Families of rows that turns and mirrors carry onto each other, the same ones carrying the whole set onto itself: the rest of each named row's family, in list order:
5 families of 4 rows:
momi: [ 22.9  -6.1  -7.9  -1.9  -3.2  -2.3 -27.6  34.0 -17.6  18.4  -4.9  20.8]
kepu: [ -0.6   4.2  -7.7  -4.1  20.2  20.8   2.9  21.3 -29.5 -39.6  -8.0  -6.8]
gavuv: [-15.7 -12.2 -20.1 -34.0  20.0   8.1  14.8 -18.6  16.0   1.3   2.5 -43.8]
zati: [-34.3  14.5 -23.2  32.2  -2.4   7.3  -3.5  26.2  -3.0  -7.8 -26.3 -14.9]
tud: [ -2.4  -7.6 -12.9  20.5 -12.5  19.4  18.1  44.5  13.3  26.0 -28.5   7.4]
midud: [-11.7  -5.5 -21.5 -26.4  22.9  21.7 -15.1  12.0 -10.4   7.7  -3.6 -45.0]
lud: [ 26.4  -6.2  11.0   2.0  -1.0  24.2 -20.8  33.3 -25.4   3.5 -22.6 -13.6]
mev: [  9.7  -9.4 -14.2 -14.3 -22.5 -28.7   7.7 -14.5  24.8  20.9  -8.3  30.6]
fubo: [ -2.3  -9.8   3.2  -7.3 -12.4 -22.1  22.4 -44.6  27.0  -8.7 -13.2 -13.1]
keze: [ 35.9 -13.1  -0.8   3.7  -3.4 -37.8  26.3 -12.0  24.7  20.1  -7.9  11.5]
Zut: [-30.7  -4.1 -10.9  32.3  14.9 -23.8  19.7  -2.7  17.0 -13.8  13.4 -16.4]
kizip: [ 44.1  -1.8  -4.5   8.3  -2.7   2.1   0.4  36.2 -11.0  21.6 -34.1   8.8]
beren: [  3.5 -13.5 -23.9 -31.3   2.5  11.8 -20.9  17.0   5.6  43.6  -9.2 -24.3]
riliz: [ 33.4 -21.2  11.7  -3.7 -20.4 -17.9 -10.2  -1.6  16.5  36.9 -10.3   7.0]
fen: [ -9.9   5.4   2.2  -3.3   5.0  16.6  11.3 -10.2 -13.8 -42.3 -27.3 -33.7]
Deguv: [  3.2 -24.8   0.3  19.3   2.3 -11.5  40.9  16.8  32.9  22.0   8.9   6.9]
naba: [  0.2 -20.7 -20.4 -38.3   1.0   0.2  11.2 -11.9  30.0  38.0  -2.2 -22.4]
lutu: [  6.9  20.8 -15.0  12.6  10.3   9.5   0.6  16.4 -27.5 -29.6 -39.8 -20.5]
levu: [-14.1   1.5 -13.7 -16.1   1.0  -5.7  37.9 -26.4  13.5 -35.6 -10.8   2.8]
Lupo: [ -0.9   8.6 -11.3   9.8   9.1 -30.8  26.9 -32.2   7.7 -32.6 -16.3 -17.8]

Which other rows belong to the same family as beren? gavuv, midud, naba
Which other rows belong to the same family as fen? lud, fubo, riliz
Which other rows belong to the same family as momi? kepu, mev, levu

Families of rows that turns and mirrors carry onto each other, the same ones carrying the whole set onto itself: the rest of each named row's family, in list order:
4 families of 8 rows:
zaves: [-26.9 -27.4 -17.3  15.1 -17.0 -12.8  -0.3   6.8  -1.5  -7.0   3.7   2.9
  25.7   3.7  -2.7  24.3   1.4  57.6 -30.6  -3.2 -12.9 -31.3   5.3  12.5
  -2.0 -15.2  24.7  25.2   4.1  -9.2 -37.8   0.5  -2.0]
tema: [ 12.7  -2.8  -5.6   4.9  10.4   2.7 -26.6  -3.0  -9.9  -0.5  17.8  -1.7
 -14.9  27.6 -10.8  32.2  -5.1  -8.2   1.2  34.2 -12.2 -30.5  41.1  23.7
   5.1 -30.0 -28.3   8.7 -22.9   2.0  12.4  -7.4 -30.7]
zenef: [-18.6  29.4  15.7  16.0   0.3  -3.1 -19.9  -9.3  29.0  -9.5   7.5  -9.9
  24.9 -45.0 -10.6 -31.6 -18.5  19.4 -11.9   0.8   8.0  -6.5  -1.3  15.0
 -15.8 -20.0 -15.2 -20.5   1.8  -4.9   8.8   1.1 -45.2]
Sabe: [ -9.1  26.3  13.2   5.9  -2.3  -7.3 -20.2 -11.5  14.3 -11.6  -2.1 -14.3
  20.4 -40.7  -5.5 -33.5 -12.5  31.8 -23.6   0.5   8.2 -23.5  15.0  11.2
  -0.5 -15.7   0.2 -15.0  19.8 -14.2  -4.1  -7.0 -57.7]
lisif: [ -0.9  30.4  15.2  15.3  -4.5 -22.2 -21.1 -13.2  15.6 -16.2  -9.4  -5.2
  20.9 -40.4 -10.7 -29.4 -15.7  37.4  -6.0  11.0   9.8 -11.1  -0.1   7.6
  -2.8 -33.0   6.7 -14.4   8.4 -17.6   0.5 -15.3 -45.5]
nilif: [ -0.2   2.3 -12.1   6.7  -6.4 -32.2  14.9  -8.7  24.8  -7.2  -8.0 -40.3
  -4.2 -44.4 -18.9 -11.3  22.4   9.8  -9.6 -20.4  26.3   1.2 -33.3 -21.3
  10.7  43.7  12.5   4.4  24.4 -30.4 -16.9  24.1  16.1]
Meso: [-28.1 -25.4 -24.2  16.1 -12.1 -15.5  -3.0  10.2  11.7 -27.4 -13.6  -3.8
   6.6  17.1 -12.4  31.4   5.8  46.8 -32.7 -24.6  -0.9 -29.4  13.9   1.3
   9.7 -15.0  18.0  29.4  -4.6  -9.9 -44.0  10.5  -2.7]
vafe: [ -8.3  14.6  -7.9   5.0 -14.8 -12.5  19.0   3.8   9.6   2.7 -14.1 -31.8
 -17.6 -50.1 -15.3  -8.1   5.0  12.0 -15.8 -28.9  23.1  -6.3 -31.9 -26.8
   5.9  36.9  16.3   0.9  17.5 -33.3 -14.7  23.2  27.5]
Zeku: [ 37.9   8.8  -5.4   2.2   0.9 -17.6   9.5   1.2   1.8 -34.0  24.3  17.9
   0.7 -26.4 -32.9  17.6 -26.1   5.0  -0.5  12.9 -11.8 -40.5   9.7  -0.4
  -2.2  33.8 -30.8  15.3  14.5 -45.0 -14.4  12.1  19.1]
zot: [ 16.7 -33.0 -13.7   4.6   4.1   1.4   4.9  18.3   1.7   4.3  12.8 -29.5
 -33.5  33.8 -34.0  39.5  16.5 -21.7  13.5  -3.6   2.2  -3.0  -7.8 -15.1
  15.3  25.5  -1.6  15.7 -28.6  -7.9 -12.9   2.4  52.1]
refo: [-32.1 -18.3   9.4  -2.6 -11.0   1.2 -18.3  11.1  32.4  37.8  -9.6 -37.5
  -0.7  11.8  -2.9  -4.4  39.0   6.2 -18.9  -3.7  19.1  27.3   2.1 -18.3
   7.2  -0.4  23.6 -14.9 -30.6   3.5  -4.5 -14.9 -29.1]
lokor: [-25.4 -15.9  -8.2  -8.7  -7.3  16.9  -4.1   0.7  24.0  38.5 -10.1 -47.7
   2.6  17.7  -2.7  -8.4  35.8  -4.2  -2.8 -14.6   9.0  18.6   9.5   6.1
  16.6 -12.8  23.6  -7.8 -24.4  20.3  -4.7 -25.7 -23.1]
livi: [ -5.2  -5.1   2.7   6.2 -10.2  -8.7  11.6   9.4  25.1  -4.4  -7.0 -39.6
   3.3 -35.5 -25.8 -26.4  10.2  18.8 -12.8 -37.6  22.7   2.5 -34.2 -26.7
   8.6  40.7  27.4  -5.8  13.9 -27.2 -27.7   3.7  24.3]
visu: [-30.5 -24.6   0.7  -4.6  -6.9  11.0 -24.9  -4.5  24.5  42.1 -14.2 -41.5
  -0.9  22.8  -2.4 -10.5  23.4   3.8  -7.4 -11.9  35.7  25.8  -4.4  -4.2
   6.9  -0.1  33.7  -5.4 -13.1   3.5   4.0 -12.7 -20.2]
penim: [ -3.4  -3.9  -4.5   5.8  -9.5 -29.2  10.9   6.5  13.8  12.6 -17.2 -36.3
 -12.9 -47.2 -13.6 -30.1   8.6  21.7   0.6 -29.7  19.4   7.9 -19.1 -30.2
   9.5  47.8  16.1   1.6  10.4 -34.9 -27.4   8.4  12.4]
ruvaf: [ 34.1  11.3  11.9  -2.8  25.2   4.9 -14.0  11.0  16.5  24.8  -1.1 -42.0
 -16.6 -23.8 -24.3 -16.0 -10.5 -27.9  30.3  22.1  15.1  -0.7   9.5  -2.7
  12.0  26.1 -22.7 -31.9 -12.5 -20.1  33.2   2.6  -7.8]
Tuf: [ 35.9  17.8  22.0  -6.4  11.3   7.3 -12.4  -4.4   3.9  21.7  24.5 -40.9
 -18.8 -27.4 -24.4 -25.9  -1.8 -34.7  20.9  20.8  12.3   1.3  -4.6  -5.7
   4.6  24.8 -17.6 -29.0  -5.1 -12.1  28.9 -14.8  -3.8]
zukof: [ 34.6  12.4  26.0  -2.1  16.0  14.3 -17.2  -0.6  13.6  20.9  10.0 -49.7
 -18.6 -10.7 -22.9 -13.0  -9.8 -39.8  20.7  14.5  22.8   4.4  10.6 -25.1
  -0.1  20.2 -32.2 -20.5 -10.5 -31.1  19.8 -13.0   0.2]
vif: [  8.6 -42.8 -14.7  -2.4   4.1  11.6   9.6  15.2   5.8   8.6  16.8 -36.4
 -31.0  28.7 -21.2  35.1  18.5 -29.4  -5.3  -9.7  -0.8 -11.7  14.3 -14.1
  16.8  42.3 -10.0  16.5 -17.8 -10.5 -16.6   8.3  41.3]
vuze: [ 33.2   8.7   7.1  18.8   7.7 -23.2 -10.6   5.3  -8.5 -46.0  22.3   5.0
 -14.1 -25.6 -33.3  15.2 -31.9  13.7  -6.7  12.4   4.2 -47.2  -2.0  -8.4
  -0.9  24.3 -24.7  10.2  15.6 -43.6 -11.1  19.6  16.3]
Tumil: [ 38.4  18.8  -2.6  13.7   7.2 -16.0   8.4  10.0  -9.0 -47.7  25.0  -1.9
 -11.5 -29.4 -33.7  17.1 -19.5   6.5  -2.3  10.3 -23.9 -51.0  11.7  -0.1
   6.7   9.9 -34.1   6.8   4.0 -28.2 -19.6   8.9  13.5]
volaz: [ 40.5   7.7 -11.3  14.4  10.0 -11.2   5.6  -8.8 -12.3 -44.0  17.4  -2.0
  -9.6 -24.0 -26.0  11.1 -36.7   2.4   6.7   5.1  -9.5 -50.2  11.8  11.6
   7.3   9.6 -28.7  17.3  19.3 -30.5 -12.6   6.8  24.4]
nul: [ 19.2 -34.6 -19.5   5.3 -13.2  -8.0  16.0   8.7  -7.1   3.6  10.8 -24.8
 -32.6  36.5 -15.3  40.8  28.4 -15.1   0.5  -1.4  15.0  -7.3  17.0 -27.3
  10.8  30.2   3.1   7.3 -24.2 -10.1 -19.6   3.2  41.7]
mupak: [  9.2 -12.3  10.0   4.6   5.5  22.6 -30.1  12.1  -3.2   0.7  17.2   0.1
  -7.8  33.5 -11.7  19.3 -19.8  -1.6  -1.0  20.2 -16.4 -23.8  46.5  15.3
   2.2 -33.1 -13.7  -0.3 -35.1   3.4   0.8 -31.1 -19.0]
vineb: [ -8.1  16.0  21.0   7.5  11.1  -6.0 -23.0 -12.5  31.2 -12.6  -6.5 -11.6
  22.9 -51.2  -9.3 -34.7 -28.2  18.9  -9.1   4.8  -7.6 -10.8   4.7  18.0
   3.9 -22.3  -7.9  -5.4  14.2 -19.9   4.2 -14.6 -42.0]
bufe: [ 13.1 -14.5   4.1   6.8   6.0  16.1 -21.9  -8.1  11.7 -20.0  20.2  -1.0
   2.3  32.4 -10.0  34.4  -9.1 -16.7 -10.8  32.9 -12.7 -23.8  39.3  19.9
   5.5 -38.0 -20.0   1.2 -21.5   2.6  11.0 -19.2 -13.8]
Lebi: [-28.1 -28.1   7.5  10.7  -5.0   4.3 -18.0  -2.4  22.3  24.4 -20.6 -51.8
 -11.0  12.9   6.5 -12.5  24.8   1.0  -9.4  -8.3  20.5  22.3  10.6  -9.4
  14.9 -23.5  28.9 -14.1 -26.1  13.7  -1.9 -23.4 -19.9]
Kov: [-25.3 -28.3 -25.8  15.0 -17.2 -27.5   7.4  -1.9  10.3 -29.8  -3.7  14.1
   8.3  -4.5  -2.0  17.5   9.8  43.7 -29.1 -11.1 -14.0 -21.8  10.2  14.4
  13.8 -10.0  30.0  22.3   0.0   0.8 -35.8   2.0  -1.2]
sigok: [-25.8 -23.1 -12.9  15.1 -24.9 -14.0   2.1  -7.3   3.2 -30.3   8.2   2.6
   5.9  11.6  -6.5  23.7  13.9  37.3 -40.4 -20.4  -5.0 -22.2   5.8  -4.2
   2.4 -17.4  19.3  35.0   3.2  -8.1 -50.9 -10.1   4.1]
vomo: [ 34.7  20.1  15.0  -7.8  16.4   5.0 -14.4  -2.2  17.2   0.4   7.7 -45.4
 -36.8  -9.7 -33.5 -17.0   3.1 -48.1  19.1   1.3  22.7   3.4   1.8 -16.2
  16.6  24.1 -25.5 -23.1 -14.0 -14.1  23.7  -7.3  -5.7]
Befof: [ 24.3 -36.3 -16.3  -4.6   0.1  -3.5   5.7  15.7 -14.7   1.7   3.8 -34.2
 -36.0  36.7 -27.0  37.5  23.1  -9.2   1.4  -2.6   2.9 -21.8  10.1 -16.2
  29.7  30.3  14.5  20.8 -10.5 -17.9 -23.3  -7.1  38.0]
pufub: [ 16.1 -22.1   6.1   4.6  16.1   6.5 -33.3   2.4   3.0  -8.5  23.8 -10.3
   6.2  41.1 -19.8  15.9  -0.7  -3.5   4.9  26.7 -12.2 -21.7  40.3  23.5
   9.6 -28.2 -18.6   1.5 -27.9   9.9  -0.1 -28.4 -31.9]

Which other rows belong to the same family as zaves? tema, zenef, lokor, livi, vuze, vomo, Befof
Which other rows belong to the same family as visu? Sabe, Meso, vafe, zot, Tuf, Tumil, pufub
Which other rows belong to the same family as Zeku? penim, zukof, nul, vineb, bufe, Lebi, Kov

